One hidden turn or mirror swaps the rows below in pairs. Which row is each named row swapped with?
K_775: -16 -23   3  12 -15  -5  15   5  12   7 -16   3   1   5  10   5   4  35   3  19 -18  -8
K_235:  11 -36 -18   0 -18  27  15   9   3 -13  -5  -3  -2  10  18 -13  13   3   2  18 -14   8
K_471: -17   1  -2   1  19 -23   0  19   3   8 -26 -12 -30   4 -15  -5   1   6 -12   9 -19  -9
K_930: -18 -29 -18 -11  23 -17  18  20 -13  -7  -2 -17  -7  13 -15   0  -5  13  -8   4 -26  22
K_174:   9 -17   1  14   7 -16   1  39  28 -15  -7   4 -22   0   8  -5   3   1 -21 -11 -15  -9
K_409:   2 -14  -2  17  -9   5  32   6   2  -2  -4   4  -8  -5  -8  18 -14 -33   2 -14  -1   2
K_643:   6  -6 -39  22  10  12 -17  14   8   8   0 -19   6  10 -17  18 -13 -17 -17  -2 -12   2
K_494: -33  -8  10  -4  -2  -7 -10  26  22 -11 -12   3  -1  -8  -3 -27  -4   7 -20  -7  -9  -7
K_603:   1 -15  -6  43   0   6   3   3   7   4  -4 -12  -7   7 -11 -48  -7   5   0  16  -8  -9
K_215:  -1 -14 -12  25   4  14  -3  -3   1  12   2   2 -13  -1  -7  -1   0   7 -11  36  14  32
K_257:   4 -13   2   4  15  10 -22  10  -3  12  -2  15 -18  12 -23   6   0 -10   8 -21  -1  -9
K_324:  -3  -6 -10   5  -3  11 -28 -17   2  -7  -9 -12  -7 -11 -15  -1 -11  20 -31  23  -3  12
K_268:   7 -22  -7  -3  -1  -1   2   3 -26 -37  25  -4  -9  -1 -12 -11  -6   9 -32  -3  -8  12
K_115: -12   2  -5 -14  28  13  -9   4  -8 -10  19  -7  11  -6 -17  12 -24   1  -7  23 -18   1
K_481:  10 -28 -15 -11  15  -4   0  19  -7  23  -3  -9 -18  -7 -14 -26  12  10 -24  -7   3   9
K_25:   4 -22 -11  -9 -26  33  14   2   1  10   0 -13 -10  11   2  10  -8  16  -6  -6 -24  -1
K_750:  21   4   0   5  -9  10  19  23  12  16   8  -7  -5   9 -22 -19   4  14   0  21 -19  20
K_668:  29  -2  17  -2  14   2   3  17 -23  -8 -15 -22  -2   1 -13  -1 -21  27  -4  -9  -1 -12
K_861:   8 -10 -29  -9   3   3  15 -17 -10  -3  22  10  20  -9  -5 -19  -7  13  -8   5  -4  -7
K_826:  -2  -6  -8 -13  16  14   5  19   5 -35  -2 -27  10   3  -9  -8 -11  37  -5  18  -6  13
K_240:  11 -33  -6  16   0  19 -13   8   8 -20  12   0 -24 -12 -12 -12 -17  -2 -32 -16 -20   0
K_338:   2 -27 -14  13  11 -22  14  33  19   1  -1  -8  -2   2 -13  10 -10  13 -21   4 -23  28
K_979:   0  -8 -16  -7   3  20  21  -9  14   9  -6 -11  17 -10  13 -23  16   5  10   4 -12  -5
K_335:  12 -22 -16   6  -9  -4  20  38 -16 -22   1   3 -18   0  -7  18  -3  16 -22   0 -15  -4
K_788:  -3 -11 -18   6  12  19  -5 -11   0  15  -7 -32 -19  15 -31  -3  -6  10   5  -2 -23  16
K_359:  -9  -9  10  -6   7  16   1   9   8   5  17   2   2  10 -11  -1 -38  18  13 -21   3  -6
K_100:   0  -9   1   7   5   4  23  17   1 -13  -8 -14  32   6 -12 -32   1 -21   0  -6  11  -6
K_278:  18   9 -23  -5   1   7  34  -9  11  11  -8 -13   7  -7  -7  -4   4   5  -3   9  11  -7
K_925: -21 -13  12   8 -16  -2  29  11   0 -23   1   9   3 -10   2 -21  13  -5   0  15  -9  -7
K_389:  -5 -13   9  30   9   3 -29  22   1  -4  -6 -11  -6   0   2 -13  -6  12 -14 -29  21  -1
K_202:   2   9  10  12 -11  29   1  13   1   0 -24 -24  -7  12  -7  12   3 -18   7   0   6  -4
K_331: -16 -39  -2   0  -2 -23  28  12  -2 -17 -14 -17   1   1   4   6  11   8  -6 -15   0  -8
K_247:  15   2 -18  -2  -4   8   7  22  -4  11  -6 -14  11   1  16   6 -32   6 -20  19 -19 -13
K_699:   2 -25 -10  43  -7 -11 -12  11  28 -11 -15 -12   5   0 -10  -5  -6   2   3  -4 -26  16
K_688: -12 -19  -4  11  11  28  17   9  15 -21  -1 -10   5 -13  18   5 -23  12  16 -15  -8 -14
K_175:  32 -25   0   8  -1   8   5 -13 -15  -8  -7   0   0  -6 -14 -16 -24  -1  20  -6  -9  -8
K_439:  -6   6 -33  27   8  16 -23  -3  -9 -19  10  -4   9   7   2  -2  -3 -16   4  -4  -4  11
K_858: -19 -10  21  16   8   7  -8  -1   1 -27   9 -20 -15   3  16  -9   8   8 -28   6 -13  22
K_855:   3  -6 -20  33  36   9 -12   8   4  -3  -2 -14  20  -4 -18   2  -7  28   0 -11   4  -5
K_500:   0  -7   4   4   7   5  11  15  -1  16   0  13 -11   6  -4 -13   6 -32  -2   4  22  12
K_820:   3 -31  26  14  26   6  14 -10   4 -10  -1   1  -9  -3  -3  10   6  11  10   3   4 -23
K_577:  -9  -7 -25  27  15  -2   7  12  -1  -8  -8   2 -39 -19   9  -2 -13  -5 -13  17 -20   9
K_55:  -6  -2  -5  42   1 -10   4  26  -6 -14 -13  13   3 -20 -20 -16   0  18 -21  -4 -12  -2
K_433:  -3  20   5  -1   9 -12  -8  10  24   7 -11  -5  14  14  -2 -11   4   5  13  12  -7  15
K_839:  10 -12  13  33  30  13 -16   6  -1 -28  13 -10   6 -14 -12 -13  11  -4  -8  -1   7  13
K_469:  14 -12  20  15  17  -6  18  12   6 -27   1 -33   9   4  -9  13   2   9   1 -13  15  14
K_535:  14   2  11   6   9   5 -11  28  -5  16  10  -3   0  24   7 -16 -30  12   3  -6   7   1
K_883:  -8 -18  15   6   4   8   5  11 -11 -30 -15  -5  -3   1 -24  13 -17   3  14 -31   4   2
K_314:  -5  -4 -15  36  -5  10 -22  -2  -3 -21   0 -28   8  -1  -4   1 -10  11 -12  30   1  15
K_924:  -8 -18   3  18  26   9  20 -13 -24 -12  -7 -13  14 -19  19   4 -10   3  -4   9 -20   8
K_56:  -6  -4   0   1  -7 -17   2   4 -32   1  13 -14  -9   6  -4  14 -21   6 -10   6  20  -4
K_277:   7  -8 -18  -4   0   9  -9  11   2 -27  -7 -27  -1  -3  -5  -4  12   1 -32  -7 -37 -15

K_202 is swapped with -> K_277
K_979 is swapped with -> K_314
K_235 is swapped with -> K_439
K_331 is swapped with -> K_389
K_930 is swapped with -> K_535
K_409 is swapped with -> K_240
K_775 is swapped with -> K_855
K_688 is swapped with -> K_699

One hidden turn or mirror swaps the rows below in pairs. Which row is each named row swapped with?
K_238:  -7   7  23  -8  14  12  15  46  -4 -28  -8 -11  16  11 -18  13   3   8  16  -2  10 -24   6 -31   4   2  15  11
K_758: -25 -10  25 -10  23  10  34  -4 -47 -25  -6  -8 -11  -6 -35  12  14  -5  28   5  11 -29  11 -19   9  -1 -44  -2
K_133:  19  -3  18  -2  20  18  30 -30   9  -1 -10  -4   1  -3 -21  10   4  12  19  10  12 -30   9 -14  14   0 -10  11
K_965:  -8 -21  -9  22  23  13  48  -1 -22 -33  -2 -30  23   0 -26  20  30   2   3  -5 -23 -22  11 -10   0 -16  -8 -18
K_326:  -3 -33  26  -1  23 -10  12 -11   0 -27  19 -15  17  -8 -43  12  22 -13  -4   6 -19 -22 -11  -4  -9  -5 -12  12
K_139: -23 -22  14   0  20  19   6  14   5 -43  -4 -17   9  -6 -36  13   6 -10 -13   9  10 -36   6 -22   2  -1  30  17
K_654: -28 -24  12  -2   4   4  15  40  14 -42  -2 -12   9   2 -22  15   7  -2 -17 -10  10 -31   8 -18   6  -6 -27  27
K_293: -14 -27  39 -25  -3  15  20   5  11 -44 -19 -29  17  10 -18  15  19  -5   3 -11  51 -36   5 -12  14   6  -8  -1
K_777: -27  -4 -10 -17  15  -6  21  14   0 -42   3 -37  11  -8 -36   6  27   0  20  26  -6 -23  10 -27  14   3 -24   4
K_30: -16   5  18  -2  31 -10  40 -34  -6  -5  -3 -18  28   5 -13  19  16   7 -15  15  11 -22   6 -10   7  11 -22 -12
K_116: -44  10  23 -15  18  -5  37  26  17 -22  -7 -16  27   6 -19  13  24  -4 -21  13  16 -25   4 -13  14   5 -20 -10
K_960:   9 -46  14  -3  22  17  26  12 -41  14  -7 -15  13   0 -16  15  12   4   1  -7  12 -22   3  -5  13  -2 -21 -31
K_526: -13 -27  14  -4  20   9  21  25 -25 -13  27  -3  29 -16 -18  27   8 -35  -1  20  -6 -30  -1 -14   7   5  -8 -17
K_876:  -7 -14   6  -5  29 -21  30 -15  14 -40  -6  -5 -13   5 -15  15   5  -9  30  -7  13 -29   7 -12  11  -2 -28   5
K_782:  -9  -2  34  -6  -7  -8  19   6   0 -19   4   2  34   9  -1  26  -1 -11   1 -11   3 -38   2  -1   8  -7  13  -6
K_592:  -8 -17   2 -11  24  17  40  -7   2 -32  14 -32  14  -5 -33   8  29  34   4  -1 -13 -29  29 -29  23   1 -28 -14
K_530: -35 -24  19 -27  14   2  44  -4   4 -39  30  -5   0  -9 -38   0   3   9   7  13  11 -23  15 -30  11  21 -10   4
K_229: -28 -49  21 -21   9   3  29   0 -11 -41  10 -21 -17  -1 -16   7  18  -5  -5  27   9 -23   8 -23  12 -10 -39 -27
K_779: -10 -35  19   7  10  36  16   5   1 -31   7 -28  22   2 -30  24  12 -21   0   7  21 -19  -5 -32 -15 -18  11 -34
K_171:  21 -42  13 -10  37   9  30 -25 -19 -40  -3 -21   0 -11 -12  11  13 -15   9  -9  15 -26   3 -12  13   7 -23 -26
K_90:  -7  -2  18 -10   4  -8  14  29  12 -33 -14  -3  20  -2 -17  19  15 -19 -18  -2  16 -33   1 -18  15   3 -46 -29
K_962: -17 -50  33  -6   6  31  41  12  -6 -13  14  -1  21  -9 -36  17  -1 -13  -4  12  36 -30 -10 -20   4  -2   5  -2
K_538: -14 -41   9  -6  21  -5  16  22  27 -11  -3 -22   9  -1 -30   8  14  30   7   4  18 -36  12 -10   6  18 -31   9
K_791: -13 -13   4  -4 -11  15  21  25 -19 -41  -1 -19   5   5 -21  22   9 -18  15  33  30 -40  22 -32  25   2 -10   1
K_816: -25 -19   1 -16  37  -1   9   2  -3 -26   9 -23  12 -26 -32  18  16 -12   7  40  14 -22  10 -24  13 -12  -1   5
K_552:  18  -3  16  -9  -3  12  51  19 -21 -39 -23  -4  11  -7 -35  16  -3   6  25   7   5 -18   1 -14   0  -4   7 -10
K_20:  -9   5  36 -17  23  23  23 -18 -24 -16 -12   4  12 -21 -18   2   5  -9  -7  -7 -19 -26   4 -16  11   1  -1 -16
K_414:  -4 -14  24 -12 -23  22  22   3  40 -36 -10 -27  12  -4 -23  12  20  13   9   6  11 -28   9 -15  13  -7 -27 -23
K_700:  15  26  15 -11  31  17  10   4   1 -35  -4 -13   2  -9 -14  10  -1  -7   3 -10  21 -33   5 -26   2  -6 -22 -20
K_169: -25 -17  21  -4  -6  22  22 -26 -20 -34  -5 -22  23  12 -28   5   8  14  -7   3  18 -26   9  -6   5   4  28  -1
K_529: -25 -36  18  -5  10   0  27  15   5 -29  -4 -35  -7  -1 -38  37  32  -7  17  19  43 -22  -5 -30   9  10 -12   0
K_41:   5 -13   5   1  12  10  44   4 -13  -1  16  -8   2   5 -11  -9   5   9  -3  17  12 -24  18  -8  34  18 -20  10
K_671: -13   8  18 -16  16  13  17  35  23 -24 -23 -22  -3   8 -21  10   7   8  24   7  16 -27   0  -2   9  -8 -13 -30
K_536:  -5 -19  21 -29  34   3  28 -12  -3 -30 -16  -2   5 -33 -18  32   1  -9 -18  24   5 -18  -4 -13  -3  -4  -6  -8
K_645: -15 -10  19 -11  26   8  47  54  -7 -32 -15 -14  23   4 -32  15   4  14  -6   3  29 -27  -2 -11  11  -7  -7 -31
K_43:  -3  -3  17  12  -6   9  25   6 -23 -43 -30 -19   2  17 -21  40   9  18  11  -1  27 -36   9  -9   3  19 -20 -17
K_312: -22 -36  19 -10   2  16  21  25 -23 -42   3  -9  10   0   0  21  -9 -24 -18   1  27 -32   8  -9   7 -19  -4   4
K_432: -10 -36  23  -4   2  25  56  35 -15 -12  -8 -12  10 -15 -29  28  10   8   3   0  18 -25   5  -9   2 -10 -20  28
K_198: -36   2   7 -10   7   2  44  27 -42 -33  -6 -13  29  -4 -21  19   5  -3  24  -9   5 -28   0 -14  10   0 -11 -28
K_616:  -5 -45  14  -1   1  25  29  24   2 -10  -9 -14  34   3 -22   9  -9   1 -33  14  18 -27   3 -10   7   2  10 -13
K_759: -25   9  26  -6   5  20  25  -6 -44 -13 -11 -14  38 -10 -28  20  12   5  21  -2  16 -24   9 -10  12  -4   8 -15
K_720: -22 -24  22  -7  11  38  14   7 -10 -48  25 -29  12  -5 -38  -2  13  -9  -3 -18  23 -33   4 -35  -6 -18  -9 -12
K_65: -15 -14   9   4  18  -5  32 -13   7   5 -26 -25   7  20 -37  22  -2   7  14  -3  34 -40   6 -18  -1  17   1  -3
K_378:   6   0  22  -5  14  15   9 -25 -25 -30  -8 -20   1  -2 -24   5  15   1  -8   1  -1 -22  10  -4   9  12 -39  20
K_546: -14 -36  11  18  32   6  36   4  -4 -36   9  -7  -1  -5 -31  14  -6   7   8 -16  20 -27 -11   1  -3   8 -22 -43
K_455:   7 -10   9  10   7  12  28   6 -31 -25   1  -1  14   3 -12  -7   3  -2  -9 -20 -21 -21   8  -9  18   1 -36 -13
K_517: -28 -34  22 -23   9  21  31  -9  14 -47  -5 -37  33  13 -24  25  20  16   7  -6  24 -36  24  -5  -1 -19 -14  -8
K_942:  15 -16  13 -11  42   3  32  -5  -8 -37  -6 -17  30   3 -23  13   4  -6  -8  16  21 -22   1   5   7  11 -28 -45
K_996: -16  13  30 -10  35  14  12 -28  16  -9  -5 -15   5   3 -18  18  10   2   9  -4  18 -21   4 -25  -6   2 -18 -23
K_7: -25 -36   7   1  17  35  27   4  -8 -32  28 -28  11 -11 -39  21  18   7  15 -10  -9 -30   7 -20   7  18 -21 -39
K_85: -20 -38  15   3   5   7  44   6  -6 -26 -11 -33  37   3 -23  32  19  -6 -13  20  18 -23  -1 -14 -11 -31   7  -5
K_716: -20 -36  -1  18   9   4  18  -4 -13 -41   3 -23   7  17 -32   4  25   5   7 -31  -1 -35  15 -13   1 -20 -28 -12
K_789: -12 -53  13  -3   3  10  35   6 -28  -7   0 -15   2  -5 -21  14  -5 -11 -16   1   8 -27   5 -17  17   4 -25 -50
K_589:  -9 -21  24 -15  32  18  26  10 -24 -22  28 -10  11 -14 -26   0  15   2   9  -2 -26 -12   7 -42   6   7 -16  -4
K_776: -23   8  25  -5  12   6   7   0  -5  -8  -7 -23  14  14 -27  11  25   7  29   0  -3 -33  13   0   2 -11  -6  25
K_329:  -8 -32  31  -3 -28  15  37   9 -13 -45   2 -11  32   4 -35  12  17 -28   9  -5  18 -24  -9 -19  13  10 -19 -18
K_537:   7 -17  17   0  27   6  32   0   3  -1 -24  -5  19  11 -20  10  29  18  10 -12 -11 -29  16  -1  22  26 -26  -6
K_472:  -7 -23  17  -9  34  14  30 -23   7   3 -17 -12   9  -8 -22  11   1  29 -12  -7  -8 -25  15  -7  -1   2 -24   8
K_853: -14 -18  12  -3  -2   2  12   2  17 -14 -36 -37 -10   9 -35  27  12  22   1   0  22 -36  18 -14   7   5 -25   5
K_633:  -6 -50  17 -21  -1  14  45  -8  -2   5  -5 -24  18 -12 -33  17  10 -23  -1  18   4 -28   2 -37   4  -5 -16 -30
K_926:   9 -44  17  -2  -3  14  39  24 -18  -1  -7  -8  30  -5 -12   5   3  15  11  -9   0 -29   7  -6  11   2 -22 -38
K_495: -22 -67  16  -8  15  12  38  41  11 -18  -4  -7  25   6 -20  13  25  -6  -7   2   6 -31   8 -11  15   0  -4  -8
K_850:  -3 -14  22  -5   2   6  43 -17 -30  -7  -6 -20  -3   4  -6  19  23  -4  30   1  16 -19   5 -23  25   2 -16 -40
K_35: -14 -34  13 -18   9  11   4  17  15   3  -8 -32   9   5 -20  27  24  19  -2   9  31 -34  20 -18  18   9 -20  14

K_85 is swapped with -> K_30
K_378 is swapped with -> K_312
K_960 is swapped with -> K_35
K_7 is swapped with -> K_671
K_171 is swapped with -> K_293
K_589 is swapped with -> K_238
K_592 is swapped with -> K_645
K_942 is swapped with -> K_517
K_536 is swapped with -> K_169
K_495 is swapped with -> K_537
K_876 is swapped with -> K_329
K_700 is swapped with -> K_720

